In the rows, zero is written as 128.
The rows below come in pairs that one turn or mirror swaps. Which row does each named row swap with?
The rows were stretched afterwards, more along some directions than others.
z524: [132 149 129 100 119 150 107 129 135 112 130 178 111 130 142 121 119 128
 129 129 139 123 124 113 119 120 104 122 125 152]
z86: [132 133 126 124 153 103 121  99 116  96 134 142 151 125 143  91 159 134
 114 122 140 147 124 128 152  85 163 132 110 138]
z408: [131 114 116  97 150  99 149 109 158  95 122 128 111 151 113 140 103 124
 104 124 133 113 152 136 141 125 129 103 149 149]
z16: [132 130 161 129 135 120 114 123 140 107 158 112 136 138 119 145 118 118
 128 139  96 117 129 139 137 121 127 137  92 123]
z998: [139 116 113 114 136 108 145 117 158  99 125 121 110 167  91 134 122 110
  99 123 125 113 144 136 152 139 139 115 153 151]
z388: [119 113 119 124 115 124 177 116 108 110  92 131 161 139 131 163 143 101
  89 138 101 130 140  89 137 139 138 120 131 105]
z295: [113 138 175 161 166 142  79 147 111 140 144 112 114 138  95 150 153 135
 141 138 126 100 128 122 134 143 129 124 105 122]
z813: [138 135 152 140 138 160  93 144 109 119 132 123 146 105 112 122 132 138
 134 130 111 116 122 148 113 126 148 146 109 100]
z942: [138 156 160 131 145 140  79 133 114 137 131 134 105 119  99 135 137 128
 149 142 143 116 135 127 114 103 132 120 127 127]
z241: [139 124 114  92 116 148 164 122 127  98 148 172 135 141 174 105 109 127
 109 121 145 135 115 108 138 122 126  96 128 149]
z88: [110 129 127 161 127 120 134 129  90 125 144  88 134  93 151 100 145 157
 144 147 162 145 133 141 105 104 136 127 125 143]
z233: [145 129 119 133 115 125 150 130 137 116 131 105 114 156  76 122 145 109
  93 122 122 123 126 138 150 145 142 127 156 140]
z201: [114 124  99 131 129 111 140  93 114 105 116 126 159 118 156  93 165 124
 123 116 122 141 134 108 140  87 158 152 117 125]
z348: [142 133  97 139 110 111 113 109 142 128  96 109 139 148 116 139 105 108
 141 127  90 112 155 140 108 112 151 155 117  92]
z522: [140 138 113 147  89 144 138 143  98 144 131 102 124  98 134 146 148 132
 111 137 127 144 149 114  99 146 133 135 140 124]
z405: [126 151 140 157 113  79 154 121  97 151 103 105 113  95  88 155 121 151
 112 150 111 123 114 131 117 126  90  94 133 117]
z341: [ 99 120 127 109 156 114 106 113 121 140  86 130 151 126 163 142 123 132
 139 128 126 120 128  88 124  83 125 126  99  99]
z186: [129 128 101 143  80 144 153 125 111 129 124 107 144 106 150 125 160 123
 109 126 119 142 145 103 112 142 133 153 135 120]
z195: [109 116 130  92 114 132 105 108 134 147  92 117 141 121 134 144 134 124
 109 103 142 144 136  86 124  99 113 139 137 123]
z999: [148 134 142 143 147 118 126 121  99 109 135 135 150 138 137 129 143 136
  99 148 127 152 120 137 141 136 154 102 101 130]
z508: [117 120  97 135  99 128 151 108 114 127 117 115 151 113 164 108 164 130
 113 119 123 139 137  96 125 108 143 149 131 114]
z102: [141 131 146 142 147 116 129 127 101 100 132 144 169 132 130 128 151 131
  97 143 118 155 118 141 152 139 159 120 103 129]
z325: [151 128 108 110 123 119 145 115 155 106 131 124 112 160  93 131 122 108
  98 116 118 118 140 133 143 143 138 123 151 148]
z411: [107 117 123 140 149 115 121 116 136 111 112 123 135 158 147 176 105 108
 145 128 127 104 156 118 116 139 129 120  93 120]
z781: [120 107 136 111 140  99 122 117 148 147 109  84 119 128 154 118 101 171
 107 141 146 149 133 126 123 105 106  98 132  90]
z130: [114 131 139 146 133 134 117 131 105 156 109 129 157 114 154 145 132 135
 152 147  98 127 123 100 109 104 130 127  99  68]
z274: [145 140 162 132  94 151 116 124 141 115 165 153 123 122  97 117 129 125
 118 122 107 114 109 143 124 136 151 166 113 148]
z436: [152 140 151 126 123 138 128 116 119 110 155 139 150 135 131 103 143 125
 121 130 109 145 114 136 136 119 143 143  82 132]
z263: [125 135 140 105 140 141 112 123 123  93 144 172 111 124 151 116 124 143
 131 141 167 127 143 128 111 115 111 111 128 181]
z455: [133 132 131 141 146 125 114 150 128 143 126 136 107 141 126 168 123 135
 149 162 110 121 132 124 107 110 109 118 123  99]
z557: [106 116 152 110 131 130 133 136 146 139 118 126 130 115 122 138 113 158
 114 147 133 121 122 135 107 106 106 139 130 112]
z327: [137 137 120 129 104 132 119 109 117 146 154  94 102  78 107  85 129 167
 134 104 136 152 136 144 108 109 121 155 130 142]
z608: [112 152 105 144 156 130 113 136  98 104 146 144 130 149 142 104 123 130
 166 158 117 108 111 149 135 125 151 116 126 131]
z13: [138 151 140 113 119 149 104 132 128 128 128 175 119 131 126 125 128 122
 133 126 107 122 113 112 124 110 115 129 113 120]
z206: [154 137 130 145 124 152  97 117 109 157 140 112 141 109 159 147 126 168
 118 143 113 140 127 104 106 145 105 108 106 106]
z696: [118 124 130 153 142 110 151 142 111 119 155 127 110 116 160 127 142 133
 138 120 131 120 135 132 146 117 155  99 123 123]
z217: [148 126 119 124 118 114 149 118 152 107 129 113 109 158  84 123 123 111
  96 119 115 110 128 138 151 140 137 119 155 139]
z518: [101 139 130 125 113 142 131 103 130 109 127 128 141 122 147  76 112 150
 140 155 143 131 103 139 127 133 144 153 135 139]
z839: [115 135 142 128 109 124 155 118  97 139 100 154 121 108 127 148 154 147
 113 128 142 154 130 113 121 117 118 104 141 123]
z487: [123 115 136 119  87 157 140 115 113 120 148 109 154 114 124  78 156 133
 128 107 136 147 142 112 129 105 162 153 137 139]
z473: [124 158 170 135 148 124  89 130 129 138 141 135 104 119 103 120 124 133
 167 150 152 101 122 142 121  90 125 120 127 133]
z642: [138 160 158 130 146 133  87 135 121 138 144 133 105 123 109 125 121 132
 159 148 144 112 132 137 113  98 134 119 128 130]
z360: [115 123 132 105 150 141 108 133 123 120 125 129 169 120 170 124 117 146
 140 126 147 149 123 132 114 109 122 151  86 127]
z356: [104 111 118 118 161 109 132 108 126 127 103 133 167 126 184 139 113 145
 141 151 125 128 143 106 131 106 139 115 117  94]
z189: [113 100 111  95 169 101 141 105 145 109 101 127 137 137 158 138 107 135
 118 138 143 123 154 109 132 109 137  97 137 120]
z867: [141 112 107 124 111 134 128 131 121 128 129 133 109 122 136 100 162 134
 101 111 160 165 127 114 123 106 135 133 155 150]
z127: [132 124 114 152 119 130 139 135 140 146 116  95  90 139 141 134 115 131
 131 169 130 123 132 137 106 113 119 120 139  98]
z165: [113 138 147 177 115 116 131 137  89 146 134  82 139  92 119 118 161 145
 141 147 154 133 123 141 110 108 138 134 129 125]
z697: [116 119 127 126 113 143 136 136 133 140 118 130 107 133 128 137  88 142
 144 138 122  98 113 117 103 126  92  99 137 117]
z248: [153 134 131 129 102 139 150 139 132 129 144 107 114 141 123 131 111 137
  88 129 151 163 121 151 114 160 110 107 111 129]
z703: [105 130 127 161 163 119 143 149 101 140 121 124 124 142 152 157 156 126
 132 158 158 109 133 105 117 134 111  74 124 134]
z517: [114 130 152 103 164 102  97 133 128 119 116 107 123 120  96 140 108 145
 136 139 117 102 141 123 138  68 136 111 122  96]
z321: [131 135 140 150 150 129 130 131 125 135 158 135 124 151 142 125 153 116
 145 118 146  92 137 113 149 135 135  93 133 150]
z106: [138 135 144 156 160 104  76 123 115 114 127 127 153 155 113 178 132 116
 152 115  87 117 153 141 132 122 157 135  84 118]
z503: [110 124 119 132 185  84 107 100 130 100 109 115 148 138 117 132 135 119
 112 136 102 139 151 130 157 130 132 141 118 153]
z289: [162 159 109 141  97 117 143 113 102 131 142 142  95  94 108 121 133 130
 124 125 129 136 126 130 101 121 117 108 126 156]
z32: [131 109 103 126  97 170 114 106  83 134  97 126 142  97 134  91 180 131
 107 111 140 136 138  89 107 116 152 133 162 101]
z471: [114 126 143 161 126 119 126 125  84 124 133  94 141  90 139 111 153 156
 134 148 161 136 135 134  99  99 137 125 124 137]
z603: [105 115 125 125 126 135 136 135 145 136 108 125 110 148 124 133  90 136
 143 142 125  99 112 120 116 126  93 104 140 120]
z784: [132 121 142 147  98 144 154 154 111 137 130 120 126 132 122 165 107 138
 105 140 116 126 114 125 107 173 107  91 127 123]
z134: [125 152 166 131 156 129  83 126 126 135 133 139 106 128  98 116 132 131
 164 141 145 100 120 131 128  85 131 122 131 127]
z793: [118 120 129 135 107 139 148 143 131 145 111 120 118 142 125 150  91 140
 130 141 115 105 111 119 107 142  89  95 139 110]
z482: [133 136 167 116 123 145 103 112 141 110 131 134 147 135 122 121 125 112
 120 144 113 130 113 122 136 145 146 167  88 120]
z775: [109  89 115 131 131  99 178 110 126 119 114  82 128 129 133 132 136 150
  78 150 152 138 146 104 132 112 132  77 151 123]
z819: [129 116 123 134 103 140 150 156 127 148 118 116 115 135 121 158  93 145
 118 140 118 121 116 125 101 152  90  91 137 113]
z794: [146 132 143 147 132 128 142 149  97 108 140 137 149 135 121 154 123 136
 106 149 113 149 112 147 122 160 136  97 100 135]
z845: [125 127 137 139 133 136 119 138 136 117 122 131 139 175 161 115 105 150
 122 164 154 121 110 147 112 128 114  95 108 118]
z65: [129 139 119 145 119 149 119 135 113 123 117 156 110 153 135 126 135 128
 134 142 158 150 116 146 108 114 117 125 130 167]
z654: [134 149 141 129 118 154 108 135 115 149 122 153 132 123 140 126 132 130
 139 136 102 126 104 102 118 108 120 123 104  86]
z123: [144 135 126 124 149 117 125 140 125 121 138 142 116 143  83 168 105 115
 133 124  97 124 148 139 125 110 132  97 119 137]
z490: [120 114 131 135 111 138 146 147 125 135 117 122 119 132 131 154  92 146
 117 144 118 112 112 119  99 149  89  90 127 116]
z243: [154 133 117 139 104 130 146 131 140 125 132  98 112 150  73 123 135 114
  98 122 110 123 119 142 143 146 137 130 149 128]
z972: [119 135 139 173 113 120 134 137  91 149 139  76 132  92 117 103 154 151
 142 142 140 136 115 139 113 104 138 136 133 114]
z78: [105 111 115 124 176 103 125 109 113 123  99 131 160 130 177 148 113 140
 146 147 124 129 152 115 120  99 136 106 106 106]

z793 swaps with z217
z608 swaps with z32
z697 swaps with z233
z165 swaps with z473
z78 swaps with z999
z16 swaps with z195
z106 swaps with z781
z794 swaps with z189
z696 swaps with z839
z248 swaps with z411
z356 swaps with z102

